One turn moves each row of this set onto another row. After a few examples, where does it send each row asked below?
Rom: [ 2.08 -2.17 -2.94 -2.87  2.56 -0.45 -0.42  0.82  0.36  0.19 -3.18 -1.51
  2.01  1.19  2.12 -0.31]
lalep: [ 0.62 -6.54 -2.57  0.24  1.95 -1.12  0.48  0.56 -1.53 -0.06 -2.02 -1.37
  3.94  0.00 -1.39  0.23]
vebof: [ 1.83 -2.27 -2.65  1.09  1.87 -1.58  0.96  1.86 -1.38 -1.47 -1.34 -2.59
  1.59  3.74 -0.72 -1.66]
zub: [ 0.07 -6.11 -0.53 -1.15  1.38 -0.78 -0.59 -1.01  0.27  0.15 -2.20 -2.15
  1.74 -0.09 -2.39 -0.76]
Vug: [ 0.28 -3.16 -2.50 -1.26 -1.51  1.09  1.07  1.35  0.56  1.44  0.23 -2.89
  0.72  3.73 -1.23 -0.07]
dodi: [ 1.98 -4.29  0.29 -1.23 -1.57 -2.00  0.32  2.82 -0.28  0.98 -0.63 -2.80
 -0.22  0.40  0.07  0.80]
fug: [ 1.44 -2.64 -0.08  0.21  0.85 -3.73 -0.23  3.62  0.63 -1.03 -0.15 -2.47
  2.78  1.83 -0.88 -1.21]
rukiv: [ 1.32 -3.59  0.03  1.18  0.42 -2.25  0.75  3.94  0.90 -1.28 -1.40 -2.80
  0.16  1.95 -0.79 -0.84]
tozav: [ 0.92 -4.89  0.27 -1.15 -0.86 -2.19 -0.96  1.72  0.26  0.09 -2.05 -3.42
 -0.22  0.42 -1.92 -0.04]
gotu: [-0.35 -2.07 -3.17 -1.74 -0.79  0.67  0.00  1.05  1.48  1.84 -0.79 -3.73
  1.91  3.29 -0.95 -0.66]
Liki: [ 1.06 -2.50 -2.00 -3.15 -1.66  0.26  2.04  0.99  1.35  1.36 -0.37 -2.25
  2.20  3.07  0.54  0.09]
Siza: [-1.64 -3.24 -2.11 -0.91  2.38 -2.76 -0.16  2.51  1.31  1.02 -3.36 -2.56
  3.49  2.29  0.65 -0.87]
novo: [ 0.93 -3.12 -0.07 -2.01  0.14  0.19  1.55  0.99  2.54  0.56 -0.14 -0.44
  2.99  0.05  1.95  0.64]
mefat: [ 0.99 -5.60 -3.55 -1.53  1.80 -0.50 -0.39  0.12  0.36  0.85 -0.91 -1.21
  3.57 -1.36  0.17 -0.71]
Gon: [ 0.88 -3.42  0.03 -0.34  2.01  1.44  0.17 -0.20  2.93  0.26 -0.37 -0.40
  2.73  1.04  1.12  0.37]
livop: [-0.85 -5.93 -2.58  1.88  1.96 -1.05  0.24  1.85  0.38  0.14 -2.23 -1.51
  3.54  0.24 -0.50 -1.54]
neleb: [ 0.63 -2.36 -3.00 -1.73 -1.76 -0.20  1.04  2.44 -0.20  1.60 -0.27 -1.24
  3.35  1.03  2.15  0.37]
teduf: [ 0.79 -2.14 -1.61  0.69  1.02  1.70 -0.17  1.11 -1.14  0.54 -0.38  0.46
  3.57  1.01  1.66  0.06]
kad: [ 0.81 -2.31 -2.19 -0.58  0.84 -0.36  0.32  0.06  2.42 -0.07  2.15 -3.29
  1.71  1.62 -0.99 -0.33]
pigar: [ 2.14 -4.55 -1.22 -0.09  0.45 -3.02  0.59  3.43 -0.68 -1.51 -0.83 -2.87
  0.59  0.65 -0.99  1.12]
davum: [ 0.46 -2.58 -1.19 -1.57 -0.10  1.13  1.94  0.17 -0.72  1.16 -0.50  0.24
  3.94  1.14  1.64  0.31]
detek: [ 0.85 -1.85  1.09 -0.13  1.52  0.35 -0.16  0.72  2.65 -0.25  0.41 -1.24
  2.08  0.24  0.73  0.29]
kidok: [ 0.39 -1.74 -2.50 -0.56 -1.45  1.06 -0.54  3.55 -0.32  1.50 -1.64 -1.38
  1.85  2.46  1.38  0.17]
Supi: [-1.12 -2.09 -2.63 -0.16 -1.42  0.85 -0.86  2.88 -0.62  2.27 -1.36 -1.87
  3.06  1.00  0.54 -0.35]
Nif: [ 1.57 -1.81 -2.03 -1.50  2.18 -1.35 -1.55  0.48 -1.52 -0.54 -3.99 -2.16
  1.40  1.69  0.81 -0.36]
mafen: [ 1.83 -2.53 -1.48 -0.56 -0.14 -2.27 -0.84  1.34 -2.92 -0.64 -1.44 -3.09
  0.02  1.74 -1.03 -0.15]
nenif: [ 0.60 -2.30 -1.72 -0.27  2.37 -2.84  0.76  0.53 -0.82 -0.05 -1.20 -2.86
  3.55  4.29 -0.96 -1.42]
pab: [ 1.63 -4.15 -3.28 -1.35  2.08 -1.71 -0.85  2.62  0.61 -0.39 -4.51 -2.17
  3.16  1.13  0.79  0.38]
Visef: [ 1.20 -3.49 -1.81 -1.80 -0.71 -0.42  2.31  0.37  1.42  0.23  2.30 -1.63
  2.47  0.93  0.09  0.20]
res: [ 2.47 -2.97 -2.41 -1.46  1.99 -1.18  1.11  0.97 -2.09 -1.31 -2.63 -2.49
  1.56  3.57 -1.34  0.19]
Guli: [ 0.49 -4.37 -2.82 -0.71  2.76 -1.46 -1.96  0.02 -0.10 -0.44 -2.66 -1.64
  2.77 -1.09  0.24 -0.63]
Sinab: [ 0.95 -6.05  1.18 -1.17  1.07 -1.00  1.12  1.28  0.69 -0.06 -3.65 -2.08
  1.38  1.46 -1.60  1.03]
Teluv: [ 2.64 -1.78 -1.81 -1.43  0.76 -1.15  0.94  0.87 -3.03 -0.19 -0.49 -2.09
  0.41  2.13  0.54  0.26]
sege: [ 0.58 -4.40 -1.99 -0.26  0.08  0.00  0.52  0.87  3.19  0.46  1.97 -2.57
  1.36  1.05 -0.49  0.37]
piv: [ 0.87 -6.39  0.28 -2.12 -0.21  0.19  0.87 -0.38  0.48  1.82 -1.76 -1.89
  1.81  0.66 -1.69 -0.28]
Tuniv: [-0.44 -5.70  0.96  1.02  1.10 -0.28  1.65  1.35  0.51 -0.12 -2.45 -1.65
  1.46  1.95 -2.12 -1.26]
nare: [-0.48 -1.79  0.47  0.43  0.53  1.73 -0.02  0.85 -1.10  1.01 -0.80 -0.01
  3.32  0.57  0.39 -0.09]
Golu: [-0.40 -3.63  1.99 -1.22  1.31 -1.32  1.03  2.46  0.53 -0.33 -2.38 -1.13
  2.50  2.29 -2.33 -1.59]
rim: [ 0.57 -3.22 -3.00  0.25  2.68 -0.88 -0.19  1.90  1.07 -0.13 -4.38 -2.22
  3.00  2.97  0.72 -1.73]
ped: [-2.29 -4.67 -1.55  0.16  1.93 -1.92  0.89  2.33 -1.06  0.28 -0.95 -1.09
  3.68  0.41 -1.65 -1.45]

Tuniv goes to rim
Sinab goes to pab
Where do these go?
Supi goes to kad
tozav goes to Guli
piv goes to Rom
kidok goes to sege
nenif goes to Golu
neleb goes to Visef

One turn moves each row of this set onto another row. After a few examples, where does it send each row asked below?
fuze: [-0.10  0.84 -1.43  0.02 -1.83 -2.90  0.78 -1.90  3.10 -0.49  0.18  1.85
 -0.19 -1.51  0.50 -2.49]
fot: [ 0.19 -1.53  0.67  0.29  1.83 -0.44 -1.03 -1.97 -0.33 -0.15  1.62  0.36
  0.92 -0.67  0.09 -1.81]
safil: [-0.21  0.54 -1.28 -2.33 -1.14 -1.60  1.40  0.79  1.68  1.39 -0.58  3.06
  1.22  1.28  1.27  0.02]
bakom: [-1.00 -0.01  0.34  1.38 -2.79 -2.40 -1.37 -0.90 -0.53 -1.18 -0.84  2.75
 -0.87 -1.55 -0.06  0.70]
Nisuz: [ 0.05 -0.43  0.75 -2.41 -2.00 -0.23  0.98  1.33  1.29  0.25 -1.63  2.45
 -1.08  1.93  1.33  0.00]
gunog: [-0.86 -0.62  0.58  1.43 -2.35 -2.28 -0.89 -0.88 -0.46  0.04  0.41  2.46
  0.03 -1.11 -0.20  1.84]
bisus: [-0.56  1.17 -1.20  0.08 -1.80 -2.53  1.25 -2.55  2.65  0.43 -0.16  2.06
  0.59 -0.48  0.92 -2.40]
pizag: [ 1.51 -1.51 -1.76  1.10 -1.11 -2.42 -0.39 -1.41  2.96  1.39  0.12  1.02
 -1.62 -1.72  0.00 -0.38]
dula: [ 1.05 -1.89 -2.25  1.07  0.01 -2.41 -0.55 -1.08  3.00  0.98  0.29  0.87
 -1.47 -1.64  0.24 -0.17]
Nis: [ 1.32  0.11 -0.38 -1.97 -0.88 -2.10 -1.40 -2.04  2.53  0.94 -3.01  0.74
 -1.47  1.03  1.52 -2.20]
fige: [-1.41  0.92 -1.22 -1.17  2.12 -0.51  0.60 -1.75  1.72  1.89 -0.37 -0.67
  0.80  1.49  0.20 -0.95]
Ruta: [-1.55  0.95 -3.56 -1.13 -0.46 -2.15 -1.18 -1.96  0.85  1.29 -1.02  0.07
  1.39 -1.73  1.41 -0.25]
Seses: [-0.23 -1.80  0.17 -3.06 -1.92 -1.54 -0.48  1.07 -0.18  0.03 -0.40  2.57
  0.13 -1.85  0.66  0.94]
gada: [-1.67  0.13 -1.09 -0.75  2.09 -0.52  0.65 -1.52  1.63  1.77  0.30 -0.45
  1.60  0.98 -0.16  0.02]
vekaz: [ 0.70 -0.55  2.14 -0.38  0.62  1.07 -0.69 -0.98  0.87 -0.51 -0.59 -0.47
 -0.83  0.90 -2.00 -1.73]
bov: [-0.16  1.45 -0.23 -1.86 -0.39  1.04  0.09  1.15  0.40  1.11 -1.56  0.50
  1.05  0.57  3.13  0.30]
buvi: [-0.79  0.34 -2.09 -2.55 -1.08 -1.36  1.34  0.99  0.75  0.25 -0.78  3.34
  1.03  0.75  1.07 -0.05]
Nepi: [-2.00 -1.41 -1.42 -1.13 -0.19 -1.16 -2.76 -2.46  0.83  0.12 -0.87 -0.18
 -0.28 -2.16  2.71 -0.01]
Sivug: [ 1.44 -1.97 -1.66  0.55  0.93  1.24 -2.03  0.40  1.57  1.13 -1.90  0.37
 -0.91 -1.14 -0.12  0.85]
zez: [-0.44 -0.23  0.36  1.33 -3.15 -2.01 -1.60 -1.14 -0.85 -1.38 -0.80  2.30
 -1.39 -1.31  0.08  0.32]
kape: [-0.54 -1.51 -0.60 -0.33  1.95 -0.52 -1.16 -2.10 -0.78  0.38  1.26  0.89
  1.38 -1.09 -0.39 -1.97]
bonep: [-2.80  1.56 -0.70 -1.59 -0.56 -0.08 -0.94 -2.25 -0.45 -0.16 -2.13  1.67
  1.86  0.78 -0.21 -1.31]
kaz: [-1.30  1.49 -1.84 -0.10 -0.83  1.72 -1.78 -0.96  0.82 -0.62 -1.62 -0.88
 -0.57 -0.03  1.64 -2.81]
Luze: [-0.50  1.20 -0.91 -2.18 -0.96  1.02 -0.34  0.81  0.67  0.41 -1.54 -0.33
  0.69 -0.07  3.30  0.91]
velo: [-0.81  0.82 -1.39  0.46 -1.24  1.57 -2.53 -0.52  0.78 -1.02 -1.88  0.36
 -0.54  0.37  1.60 -3.22]
fofe: [-1.48 -0.68 -0.73 -3.38  0.67 -0.16 -0.21  0.80 -0.59 -0.09  0.49  1.56
  1.21 -1.16  0.00  0.82]
kalem: [ 0.19  2.79 -0.76 -1.05 -2.27 -0.79  0.78  0.61  2.24 -0.07 -2.39  0.75
 -0.55  0.86 -1.41 -0.79]
niz: [ 0.90 -0.94  1.81 -0.07  0.69  0.74 -0.87 -1.12  0.23 -0.17  0.00  0.02
 -1.37  0.73 -2.23 -1.44]
nivit: [ 1.73 -2.65 -1.57  1.14  0.59 -0.52 -1.42 -0.31  2.12  0.80 -1.16 -0.29
 -0.91 -1.52  0.36  0.69]
biv: [ 0.85  0.27 -0.54 -1.87  0.63 -1.04 -0.55 -1.50  2.94  1.96 -1.93 -0.39
 -0.39  1.55  1.36 -2.62]
mav: [-1.23 -1.34  0.35 -2.25 -0.69 -3.69 -1.50 -1.80  0.10 -0.15  0.53  0.96
 -1.30  0.82 -0.81 -1.66]
sir: [-0.41  0.28  0.10  1.61 -3.29 -1.23 -2.17 -0.79 -0.83 -1.54 -1.54  2.51
 -0.80 -0.76  0.39 -0.68]
dizi: [-1.37 -0.87 -0.70 -3.11  0.32 -0.01  0.31  0.87  0.23  0.13  0.65  0.45
  1.62 -1.70  0.82  1.05]
lovi: [-2.22  0.55  0.36 -2.36 -0.71 -2.59 -1.06 -1.91 -0.71 -0.72 -0.26  2.22
 -0.41  1.03 -0.65 -2.27]
rasez: [ 0.87 -0.96 -0.05 -2.22 -0.22  0.08 -0.49  1.76  0.44  0.97 -0.53 -0.41
 -1.39 -0.51  2.53  1.11]
Tosit: [ 0.36 -1.25 -1.81  0.44  1.01  1.84 -2.16  0.58  0.90  1.13 -1.96 -0.36
  0.44 -0.22  0.38  0.98]
tor: [-1.96 -1.44  0.69 -1.12  0.09 -0.33 -3.55 -1.99  0.98  0.23 -1.32 -0.24
 -1.69 -1.07  2.18 -0.36]
dopam: [-1.36  1.72 -3.78 -0.97 -0.97 -2.50 -0.31 -1.53  0.84  0.66 -1.12  0.49
  1.33 -1.23  1.07  0.10]
Bama: [ 1.43 -2.26 -2.19  1.28 -0.36 -1.49 -0.87 -0.39  2.76  0.59 -0.19  0.35
 -1.43 -2.01  0.26 -0.11]
Gavu: [-0.46  0.56 -0.41  1.06 -3.83 -0.15 -2.65 -1.27 -0.27 -1.18 -1.99  1.37
 -1.41 -0.67  0.65 -1.01]
lapi: [ 1.27  0.42  1.77 -0.20 -1.09  0.21 -0.30  0.26  1.29 -0.20 -1.44  0.25
 -1.84  1.06 -2.25 -2.00]
rus: [ 1.07  0.05  2.25  0.18 -0.02  0.71 -0.11 -0.21  1.20 -0.38 -0.60 -0.32
 -1.16  0.97 -1.94 -1.80]
nemaf: [ 0.88  0.89  1.47 -0.22 -1.31  0.04 -0.22  0.65  1.32 -0.23 -1.71 -0.25
 -1.38  1.71 -2.15 -1.78]
tura: [-0.94 -0.31  0.07  0.55 -0.85 -2.66  0.10 -1.24 -0.64 -0.07  0.78  2.05
  1.13 -1.26 -0.65  2.17]
Fulu: [-2.19  2.04 -0.81 -1.43 -0.06  0.85 -1.31 -1.36 -0.33  0.11 -2.66  1.33
  2.02  0.59 -0.19 -1.08]
kidip: [ 1.11  1.83  0.35 -0.89 -2.43 -0.39  0.57  0.44  1.37 -0.70 -1.72 -0.11
 -1.35  1.17 -1.87 -0.80]
dis: [-0.55  1.07 -0.26  1.09 -3.62 -1.21 -2.71 -1.13 -0.53 -1.15 -1.89  1.91
 -0.79 -0.64  0.85 -1.14]
babo: [ 1.71 -2.84 -1.36  1.28 -0.22 -0.56 -1.36 -0.43  2.40  1.05 -0.86 -0.01
 -1.47 -1.40  0.43  0.31]

Nisuz goes to Seses
babo goes to lapi
Where do these go?
bisus goes to kape
nemaf goes to bakom
Tosit goes to kalem
fot goes to velo
sir goes to Bama
dis goes to dula
pizag goes to niz
tor goes to Nis
Luze goes to safil
Sivug goes to kidip
Ruta goes to fige
buvi goes to dizi
Nepi goes to biv
gada goes to Fulu

